Each row is where one point has got to under a steady rotation. How many ticks took it there?
The counts run from 0 to 355.
[-0.10,  0.21,  0.24,  0.05, -0.05, -0.08, -0.11,  0.00, -0.03,  0.34,
 -0.05, -0.01,  0.32, -0.28,  0.22, -0.08, -0.01,  0.27, -0.12, -0.12,
  0.29,  0.15,  0.14,  0.17, -0.24, -0.36,  0.13,  0.16, -0.21, -0.14,
 -0.09,  0.14, -0.10, -0.17, -0.12, -0.13,  0.12, -0.42, -0.05] => 118
[-0.16,  0.20,  0.00, -0.10, -0.29, -0.12,  0.01,  0.03,  0.04,  0.01,
  0.19,  0.00,  0.10, -0.15,  0.22,  0.03, -0.12, -0.11,  0.04, -0.29,
  0.11,  0.12,  0.22, -0.10, -0.21, -0.13,  0.03,  0.34, -0.44, -0.10,
 -0.25,  0.05, -0.06, -0.32, -0.38,  0.13,  0.08, -0.38, -0.21] => 206
[ 0.01,  0.07,  0.19,  0.28, -0.26, -0.01,  0.12,  0.13,  0.20, -0.04,
  0.06,  0.07,  0.31, -0.18,  0.09, -0.23, -0.05,  0.28,  0.15,  0.07,
  0.30,  0.23,  0.16,  0.05, -0.36, -0.31, -0.04,  0.13, -0.23, -0.09,
 -0.04,  0.14,  0.08,  0.01, -0.26,  0.02,  0.37, -0.34, -0.09] => 91
[ 0.00, -0.05,  0.00,  0.13,  0.04, -0.10,  0.28, -0.01, -0.01,  0.09,
 -0.02,  0.14,  0.47, -0.11, -0.15, -0.04, -0.26,  0.29,  0.14, -0.15,
  0.37,  0.17,  0.04,  0.14, -0.29, -0.28,  0.25,  0.05, -0.24, -0.09,
 -0.09, -0.04, -0.14, -0.07, -0.18, -0.11,  0.37, -0.31, -0.11] => 323
[-0.04, -0.03, -0.04,  0.03,  0.07, -0.02,  0.15,  0.05, -0.05,  0.24,
 -0.05, -0.11,  0.39, -0.20, -0.22,  0.06, -0.11,  0.29, -0.03, -0.10,
  0.45,  0.19,  0.13,  0.11, -0.21, -0.47,  0.02,  0.23, -0.09, -0.17,
 -0.01, -0.20, -0.02, -0.27, -0.32,  0.07,  0.22, -0.21,  0.05] => 334
[-0.12,  0.24, -0.03, -0.08, -0.24, -0.07, -0.05, -0.02,  0.02,  0.11,
  0.22,  0.00,  0.19, -0.13,  0.18,  0.13, -0.06, -0.10,  0.04, -0.28,
  0.14,  0.04,  0.24, -0.11, -0.21, -0.22,  0.08,  0.30, -0.43, -0.15,
 -0.21,  0.04, -0.10, -0.40, -0.36,  0.15,  0.07, -0.38, -0.09] => 207
[-0.25,  0.09, -0.04,  0.01, -0.33, -0.04,  0.15,  0.08,  0.17, -0.05,
  0.11,  0.29,  0.05, -0.01,  0.06,  0.15, -0.08,  0.00,  0.00, -0.04,
  0.14,  0.20,  0.12, -0.17, -0.32, -0.04, -0.08,  0.46, -0.33, -0.07,
 -0.30,  0.07, -0.07, -0.19, -0.30,  0.01,  0.11, -0.31, -0.32] => 199
[-0.36,  0.02,  0.20, -0.02, -0.15, -0.04, -0.04,  0.07, -0.02, -0.07,
  0.09,  0.26,  0.21, -0.09, -0.22,  0.18, -0.21, -0.01, -0.03, -0.02,
  0.04,  0.19,  0.09, -0.02, -0.42, -0.03,  0.14,  0.24, -0.36, -0.22,
 -0.11,  0.02, -0.10, -0.34, -0.37,  0.12,  0.00, -0.24, -0.17] => 228
[ 0.01, -0.02,  0.20,  0.05, -0.26, -0.12,  0.20,  0.23, -0.15,  0.11,
  0.12, -0.12,  0.10, -0.31,  0.03, -0.02, -0.34,  0.35,  0.03, -0.20,
  0.20,  0.16,  0.11, -0.09, -0.18, -0.29,  0.15,  0.11, -0.26, -0.08,
 -0.07, -0.14,  0.08, -0.26, -0.33,  0.19,  0.14, -0.27, -0.10] => 296
[-0.08, -0.07,  0.23,  0.21, -0.16, -0.20,  0.18,  0.17, -0.06, -0.08,
  0.16,  0.15,  0.37,  0.04, -0.21, -0.08, -0.26,  0.15,  0.31, -0.09,
  0.19,  0.04,  0.11,  0.10, -0.26, -0.12,  0.26,  0.21, -0.33, -0.02,
 -0.15, -0.08,  0.00, -0.32, -0.28,  0.02,  0.26, -0.24, -0.16] => 270
[ 0.08, -0.14,  0.22,  0.15, -0.03, -0.15,  0.06,  0.21, -0.13,  0.20,
  0.08,  0.09,  0.29, -0.22, -0.16,  0.12, -0.20,  0.32, -0.03, -0.14,
  0.29,  0.12,  0.22,  0.06, -0.26, -0.31,  0.29,  0.10, -0.20, -0.11,
 -0.03, -0.17, -0.05, -0.37, -0.20,  0.04,  0.20, -0.19, -0.11] => 299
[-0.25,  0.21,  0.08,  0.28, -0.05,  0.07,  0.06,  0.06,  0.08,  0.12,
  0.13, -0.12,  0.30, -0.21,  0.16, -0.24, -0.19,  0.23, -0.24, -0.07,
  0.34,  0.16,  0.01, -0.11, -0.20, -0.28,  0.09,  0.13, -0.14, -0.26,
 -0.14,  0.13, -0.02, -0.20, -0.27, -0.22,  0.25, -0.27,  0.12] => 81
[-0.16,  0.22, -0.01,  0.04, -0.01,  0.00, -0.09, -0.01,  0.18,  0.26,
  0.01,  0.16,  0.30,  0.02, -0.03,  0.20,  0.25,  0.07,  0.00,  0.00,
  0.38,  0.12,  0.22,  0.14, -0.22, -0.36, -0.02,  0.44, -0.17, -0.02,
 -0.16, -0.03, -0.05, -0.29, -0.32, -0.07,  0.08, -0.31, -0.12] => 160
[-0.08, -0.13,  0.00,  0.05,  0.14, -0.04,  0.12,  0.07, -0.05,  0.23,
 -0.04,  0.02,  0.36, -0.22, -0.28,  0.13, -0.07,  0.34, -0.03, -0.07,
  0.39,  0.24,  0.14,  0.21, -0.23, -0.43,  0.03,  0.27, -0.12, -0.14,
  0.02, -0.17,  0.00, -0.23, -0.28,  0.02,  0.21, -0.16,  0.00] => 335
[-0.03,  0.00,  0.19,  0.06, -0.17, -0.20,  0.06,  0.19, -0.10,  0.11,
  0.13,  0.20,  0.32,  0.06, -0.07,  0.07, -0.23,  0.16,  0.05, -0.30,
  0.10,  0.04,  0.09, -0.02, -0.23, -0.06,  0.13,  0.21, -0.39, -0.21,
 -0.18,  0.13, -0.25, -0.49, -0.24,  0.02,  0.12, -0.16, -0.15] => 239
[-0.15,  0.18,  0.11,  0.00, -0.34,  0.06,  0.03,  0.04,  0.10, -0.06,
  0.12,  0.10,  0.23,  0.03, -0.16,  0.33, -0.20,  0.06, -0.06, -0.07,
  0.23, -0.01,  0.07, -0.21, -0.36, -0.14,  0.20,  0.12, -0.32, -0.23,
 -0.19,  0.10, -0.12, -0.23, -0.39,  0.22,  0.07, -0.30, -0.03] => 231
[-0.19, -0.07,  0.13,  0.24, -0.11, -0.03,  0.11,  0.19,  0.04,  0.09,
  0.20,  0.29,  0.26,  0.07, -0.21,  0.26, -0.22,  0.11, -0.07, -0.05,
  0.27, -0.07,  0.14, -0.09, -0.23, -0.09,  0.16,  0.36, -0.22, -0.11,
 -0.24, -0.10, -0.11, -0.46, -0.25, -0.10,  0.14, -0.09, -0.14] => 251
[-0.16, -0.15,  0.17,  0.28, -0.02,  0.02,  0.14,  0.22, -0.08, -0.02,
  0.26,  0.15,  0.03, -0.16, -0.28,  0.07, -0.21, -0.06, -0.17,  0.10,
  0.24,  0.22,  0.20, -0.09, -0.26, -0.17,  0.00,  0.45, -0.16, -0.14,
 -0.04,  0.02, -0.03, -0.16, -0.33,  0.01,  0.33, -0.20, -0.17] => 18
[-0.22,  0.17, -0.11, -0.04, -0.36, -0.02,  0.14,  0.02,  0.18, -0.03,
  0.15,  0.15,  0.08,  0.00,  0.14,  0.19, -0.10, -0.03, -0.05, -0.14,
  0.20,  0.11,  0.09, -0.23, -0.23, -0.11, -0.06,  0.39, -0.36, -0.13,
 -0.38,  0.13, -0.07, -0.19, -0.33,  0.03,  0.12, -0.33, -0.23] => 200
[-0.29,  0.11,  0.29,  0.11, -0.15, -0.14,  0.05,  0.07, -0.01,  0.19,
  0.00,  0.13,  0.19, -0.25,  0.22, -0.14, -0.07,  0.34, -0.01,  0.02,
  0.21,  0.21,  0.04,  0.20, -0.29, -0.24, -0.01,  0.32, -0.18, -0.07,
 -0.14,  0.17, -0.01, -0.01, -0.08, -0.24,  0.09, -0.41, -0.17] => 114
[-0.14,  0.05, -0.01, -0.05,  0.06, -0.06,  0.22, -0.04, -0.14,  0.29,
  0.03, -0.06,  0.23, -0.32,  0.06,  0.06, -0.24,  0.34, -0.20, -0.19,
  0.45,  0.14,  0.01,  0.05, -0.18, -0.32,  0.06,  0.25, -0.13, -0.15,
 -0.22,  0.04, -0.13, -0.08, -0.17, -0.12,  0.18, -0.41, -0.05] => 346
[-0.27,  0.15,  0.18,  0.15, -0.25,  0.10,  0.11,  0.00,  0.17,  0.15,
  0.06,  0.00,  0.17, -0.20,  0.15,  0.02, -0.03,  0.38, -0.04,  0.12,
  0.48,  0.08,  0.06,  0.05, -0.24, -0.35, -0.08,  0.32, -0.05, -0.06,
 -0.22,  0.07,  0.09,  0.06, -0.17, -0.07,  0.16, -0.42, -0.06] => 110
[-0.10,  0.00,  0.05,  0.30, -0.10,  0.13,  0.22,  0.14, -0.01,  0.00,
  0.28,  0.01,  0.09, -0.08, -0.16,  0.12, -0.25, -0.01, -0.24,  0.04,
  0.40,  0.04,  0.12, -0.28, -0.17, -0.20,  0.03,  0.37, -0.12, -0.15,
 -0.22,  0.06, -0.02, -0.07, -0.37,  0.04,  0.34, -0.29, -0.04] => 20
[ 0.09,  0.05,  0.00,  0.08, -0.17, -0.01,  0.19,  0.07, -0.09, -0.07,
  0.15, -0.06,  0.19, -0.03, -0.22,  0.16, -0.25,  0.07, -0.05, -0.09,
  0.31,  0.10,  0.12, -0.16, -0.30, -0.25,  0.02,  0.26, -0.23, -0.20,
 -0.15,  0.25, -0.17, -0.03, -0.36,  0.31,  0.35, -0.40, -0.07] => 2
[-0.46,  0.14,  0.13, -0.05, -0.20, -0.11,  0.02,  0.16, -0.07, -0.16,
  0.18,  0.06,  0.17, -0.02, -0.11,  0.03, -0.18, -0.01,  0.02, -0.06,
  0.05,  0.17, -0.06, -0.04, -0.20, -0.05, -0.03,  0.41, -0.33, -0.13,
 -0.26, -0.01, -0.04, -0.37, -0.49,  0.06, -0.07, -0.23, -0.17] => 223
[-0.31,  0.13,  0.03,  0.00, -0.19,  0.03,  0.02,  0.07,  0.23,  0.08,
 -0.09,  0.13,  0.12, -0.24,  0.14, -0.09,  0.05,  0.22, -0.07,  0.08,
  0.14,  0.46,  0.07, -0.05, -0.35, -0.32, -0.05,  0.26, -0.19, -0.11,
 -0.08,  0.01,  0.12, -0.12, -0.38, -0.06,  0.07, -0.32, -0.20] => 139
[-0.20,  0.06,  0.14,  0.13, -0.16, -0.17,  0.02,  0.13, -0.01, -0.06,
  0.18,  0.26,  0.24,  0.17, -0.15,  0.09,  0.02, -0.11,  0.20, -0.03,
  0.13,  0.07,  0.13,  0.10, -0.22, -0.16,  0.09,  0.48, -0.32,  0.08,
 -0.25, -0.07, -0.09, -0.36, -0.36,  0.03,  0.12, -0.25, -0.28] => 216
[-0.23,  0.23, -0.07,  0.00, -0.21,  0.13,  0.02,  0.01,  0.29,  0.10,
 -0.11,  0.09,  0.18, -0.18,  0.15,  0.00,  0.07,  0.23, -0.13,  0.05,
  0.25,  0.38,  0.10, -0.11, -0.35, -0.35, -0.02,  0.22, -0.16, -0.17,
 -0.14,  0.02,  0.10, -0.11, -0.37,  0.04,  0.14, -0.35, -0.11] => 140
[-0.21,  0.20, -0.14,  0.02, -0.21,  0.09,  0.00,  0.04,  0.23,  0.09,
  0.04,  0.20,  0.16,  0.05, -0.01,  0.34,  0.04, -0.01, -0.17, -0.08,
  0.28,  0.13,  0.15, -0.23, -0.27, -0.19, -0.01,  0.36, -0.26, -0.20,
 -0.23,  0.03, -0.05, -0.33, -0.41,  0.10,  0.10, -0.25, -0.10] => 195
[ 0.03,  0.01,  0.35,  0.26, -0.18, -0.04, -0.03,  0.31, -0.08,  0.07,
  0.25, -0.13,  0.12, -0.29,  0.01, -0.19, -0.12,  0.22, -0.07,  0.03,
  0.29,  0.18,  0.21,  0.01, -0.21, -0.36,  0.02,  0.28, -0.16, -0.13,
  0.01,  0.06,  0.16, -0.21, -0.31,  0.08,  0.21, -0.30, -0.05] => 67
[-0.16, -0.09,  0.24,  0.21, -0.15, -0.09,  0.04,  0.12, -0.02, -0.05,
  0.20,  0.18,  0.25, -0.23, -0.09,  0.04, -0.26,  0.04,  0.16, -0.11,
  0.15,  0.11,  0.22,  0.00, -0.32, -0.09,  0.36,  0.12, -0.43, -0.11,
 -0.07, -0.15,  0.01, -0.28, -0.31,  0.06,  0.22, -0.25, -0.15] => 264
[ 0.06,  0.32,  0.13,  0.12, -0.13,  0.00, -0.13,  0.07,  0.08,  0.26,
 -0.05, -0.07,  0.27, -0.12,  0.09, -0.02,  0.14,  0.25, -0.11,  0.04,
  0.38,  0.22,  0.21,  0.07, -0.31, -0.51,  0.16,  0.11, -0.15, -0.04,
 -0.09,  0.04,  0.06, -0.18, -0.27,  0.05,  0.17, -0.44, -0.06] => 123
[-0.25, -0.02,  0.16,  0.25,  0.10,  0.00,  0.01,  0.08, -0.06,  0.05,
  0.18, -0.08,  0.36, -0.15, -0.16, -0.04, -0.23,  0.16, -0.12, -0.08,
  0.29,  0.08,  0.03,  0.06, -0.20, -0.25, -0.10,  0.32, -0.15, -0.41,
 -0.03,  0.15, -0.13, -0.38, -0.29, -0.11,  0.23, -0.14,  0.20] => 46
[-0.23, -0.07,  0.17,  0.30, -0.05, -0.03,  0.23,  0.16, -0.11, -0.07,
  0.31,  0.12,  0.13, -0.18, -0.08, -0.07, -0.36, -0.03, -0.09,  0.03,
  0.19,  0.18,  0.05, -0.11, -0.25, -0.04,  0.06,  0.42, -0.25, -0.12,
 -0.21,  0.16, -0.10, -0.07, -0.24, -0.15,  0.37, -0.29, -0.18] => 24
[-0.12,  0.06,  0.13,  0.17,  0.02, -0.06, -0.02,  0.08,  0.07,  0.23,
  0.03, -0.03,  0.38, -0.18,  0.07, -0.16,  0.02,  0.34,  0.00, -0.12,
  0.34,  0.18,  0.10,  0.22, -0.19, -0.37, -0.14,  0.30, -0.13, -0.25,
 -0.01,  0.03, -0.01, -0.38, -0.21, -0.14,  0.17, -0.20,  0.11] => 100
[-0.28,  0.00,  0.01,  0.06, -0.19, -0.07,  0.12,  0.04,  0.18,  0.04,
  0.08,  0.41,  0.14,  0.00,  0.02,  0.20, -0.05, -0.02, -0.02, -0.03,
  0.10,  0.18,  0.14, -0.12, -0.37, -0.06, -0.01,  0.48, -0.32, -0.10,
 -0.28,  0.08, -0.09, -0.21, -0.27, -0.06,  0.09, -0.25, -0.33] => 198
